In the rows, zero is written as 128.
The rows of R fall into 3 groups, which share some directions, and each row is roughly a mix of its group's hidden directions, except one row that fits no group.
R:
[[116 149 135 100 139  94 134 138 118 114 174 103 159]
 [104 105 133 157 118 108 141 134  78 142 140 150  99]
 [173  99 169 153 102 123 129 119 116 114 130 134 151]
 [130 130 123  96 142  91 131 157 128 122 183 117 143]
 [171  99 157 151 107 124 124 113 101 119 125 140 162]
 [ 84 145  91 111 121 125 141 144 140 150 128  98  96]
 [145 114 130  88 161 119  99 118 149 119  93 157 137]
 [ 83 153  96  98 151 119 134 130 147 143 112 125 100]
 [108 154 119 175  96 109 108 149 105 143 133 133 109]
 [131 136 148 142 147 168 151 105 145 148 110  86 108]
 [146 154 177 110 122 106 151 134 152 103 125 122 156]
 [101 144 110 135 114  92 107 144  96 128 110 168 108]
 [ 99 106  89 144 135 153  94 113 103 134  98 127 116]
 [113 108 124  90 154 136 100 135 152 108  85 148 124]
 [147  85  98  85 153 108 113 144 128 117 124 126 112]
 [128  87  97 149 173 116 129 139 107 121 130 159 125]
 [132 126 121  97 143  89 131 140 119 107 179 106 148]
 [ 96 135 115 150 106 118 100 161  92 127 108 147 104]
 [ 76 153  90 109 139 131 137 141 137 144 126 111 100]
 [149 110 118 116 125 106 106 129  61 129 125 113 141]
 [142 117 131 172 102 114 124 140 105 159 170 111 134]
 [131 156 108  79 138 130 109 123 128 103  85 127 145]
 [170 103 175 154  99 113 135 121 133 126 131 130 146]
 [146 156 162  82 106 118 141 121 152 123 123  96 133]
 [138 106 157  85 135 142 133 135 110  91 103 117 156]
 [142 139 138  89 129 115 124 147 129 114 190 126 146]
 [161  98 174 146 120 132 122 119 117 103 116 149 159]
 [108  93  75 152 130 124 106 129 112 142 118 117 102]
 [178  98 167 151 105 117 126 113 122 116 127 141 143]
 [161 161 114 134 166 135 124 108 104 124 168 143 141]
 [110 123 110 163 115 167 112 105 117 148  90 135 106]
 [117 103  87 130 139 155  93 145 114 152 135 154 105]
 [137 142 156 135  82 113 126 138 167 112 101 100 130]
 [104 106 114 132 104 125 134 153  68 141 125 149 120]
 [111 108  80 134 138 149 107 132 107 164 139 139  99]
 [140  98 137  99 148 132 107 117 126  94  85 158 130]
 [141 134 118 160 104  92 104 137  84 149 150 120 131]
 [131 110 129 118 121 159 147 140 188 141 149 137 153]
 [133 113 125 147 130 177 116 100 119 129  87 158 113]
 [ 93 150  82 110 134 123 141 128 127 138 129 112  83]
 [127  93 105 130 177  88 145 134 116 116 105 130 127]
 [ 80 138  85 124 130 143 124 144 139 131 124 119  85]
 [ 90 147 118 126 125 112 122 133  92 114  93 157  95]
 [142 165 129 146 165 144 140 112 116 102 166 147 108]
 [143 108 103  96 129  97  99 119 157 154  96 137 118]
 [135  81  81 126 158 117 124 137 115 139 130 140  99]
 [120 140 123 109 137  83 143 138 121 124 178  96 145]
 [147  83 162 123 100 116 112 135 143 129  94 130 155]
 [113  99 147 171 121 131 154 135 143 149 166 143 107]
 [105  84 130 152 108 131 123 168 125 145 146 162 118]
 [120 167  86 134 159 127 129 113 128 135 154 140  91]
 [110  97  95 169 148 128 129 105 102 127  96 127 116]
 [143  77 141 146 120 135 143 140 133 154 174 127 142]
 [154  90 125 107 138 128  86 124 140 114  93 156 135]
 [128 153  84 133 124 105 138 113 131 158 151 121  84]
 [170  96 157 152 104 106 121 107 120 131 115 150 148]
 [128 115 129 158 127 165 123 104 125 128  73 151 115]
 [164 140 174 133 108 138 142 124 146  95 146 149 148]
 [114  98  98 149 167 133 127 102  85 115 129 141 132]
 [166 108 164 153 126 125 124 108 107 111 121 157 161]
 [153 103 128 101 128 168 140 134 155 133 139 102 167]
 [121 163 126  99 152 133 114 113 152  94  84 127 119]
 [121 181 128 120 148 114 119 104 161 104 100 133 112]
 [176 111 158 156 118 116 127 104 107 120 131 152 153]
 [136 137 135  95 147  92 144 146 126 119 181 120 148]
 [138 143 127  97 143 154 138 117 190 118 120 123 150]
 [ 85 152  91 124 121 131 138 147 137 154 145  99 102]
 [174  97 166 138 114 125 122 116 112 112 121 139 163]
 [126 159 111  86 136 147 109 128 141 102  82 120 140]
 [184  91 145 140 108 128 111 115 110 111 126 141 146]
 [ 95 148 112 152 100 120 101 161 101 129 108 146 108]
 [124 133 128 120 150  80 148 138 115 112 174 110 153]
 [134 161 165  95  96 130 124 124 154 114 110 100 143]
 [160 152 175 104 104 156 135 112 146 112 131 141 138]
 [120 186 123 113 142 113 134  97 155 111 104 135 118]
 [173 125 147 126  83 131 127 144 162 120 157 130 115]
 [133 145 138  99 127  87 145 160 144 136 170 108 137]
 [113 143 121 148 115 116 116 132  61 125 110 117 105]
 [132 153 170 108 108 133 116 151 164 113  95 134 146]
 [117 170 104 162 133 124 143 117 106 156 168 129 128]
 [166 100 146 127 139 151 131 123 157 133 155  91 155]
 [119 130 117 112 141  75 138 147 123 120 167  94 143]
 [ 88 160  95 121 131 133 138 149 143 152 148  98 107]
 [143  85 159 125 117 143 117 130 110  93  97 141 153]
 [135 126 119 106 141  83 143 148 126 126 182 106 135]
 [104 143 121 153 112 107 128 130  66 132 119 132  99]
 [176 103 161 143 120 134 117 118 107 109 132 143 163]
 [178  97 161 136  99 125 125 127 117 121 134 117 160]
 [118 117 134 155 117 106 167 118 131 158 171 156 118]
 [140 104 109 136 136 123  77 124 146 147 105 166 145]
 [134 162 162  85 102 136 128 128 156 137 105 107 129]
 [137 182 110 107 130 114  94 121 138 110  96 118 139]
 [166 107 148 122 148 136 148 101 155 134 159 100 148]
 [124 134 122 105 144  82 140 157 127 127 177 112 143]
 [108  95  90 158 168 114 122 141 103 127 130 148 126]
 [126 163 123  91 145 147 159  95 151 110 104 120 134]
 [162 107 131  98 139 149 125 125 172 127 138 112 167]
 [132 109 130 101 138 159  98 152 117 115 118 122 181]
 [133 128 121 109 136  86 135 161 131 127 184 117 138]
 [150 143 145 128 145 145 159  93 170 130 146  98 136]
 [ 88 155  89  96 152 142 121 148 141 141 132 111 117]]
One row of each group comes first, with its name. Which group is each row after those in?
[180 121 151 154 112 130 127 120 106 126 159 126 162] : W
[128 119 131 141 128 164 119 115 134 136  64 152 111] : F
[143  75 124 113 115 147 130 150  90 141 140 116 154] : A

[102 152 118 157 112 100 100 145  96 126 111 148  99] : A
[116  99 138 164 116 106 150 132 106 154 165 150 111] : A
[ 97 116  89 163 134 137  99 133  97 130 159 135 133] : F
[135 152 127  91 157 126 114 105 122  93  86 114 124] : A
[159  99 167 128 125 121 125 112 110 109 103 151 165] : W
[155  88 166 149 103 142 118 131 115 101 118 138 153] : W
[179 107 167 159 108 113 124 114 134 125 136 143 142] : W
[156  80 147 151 129 122 122 132  99 143 161 104 133] : A
[154 143 168 108  91 149 115 126 159 104 109 128 136] : F
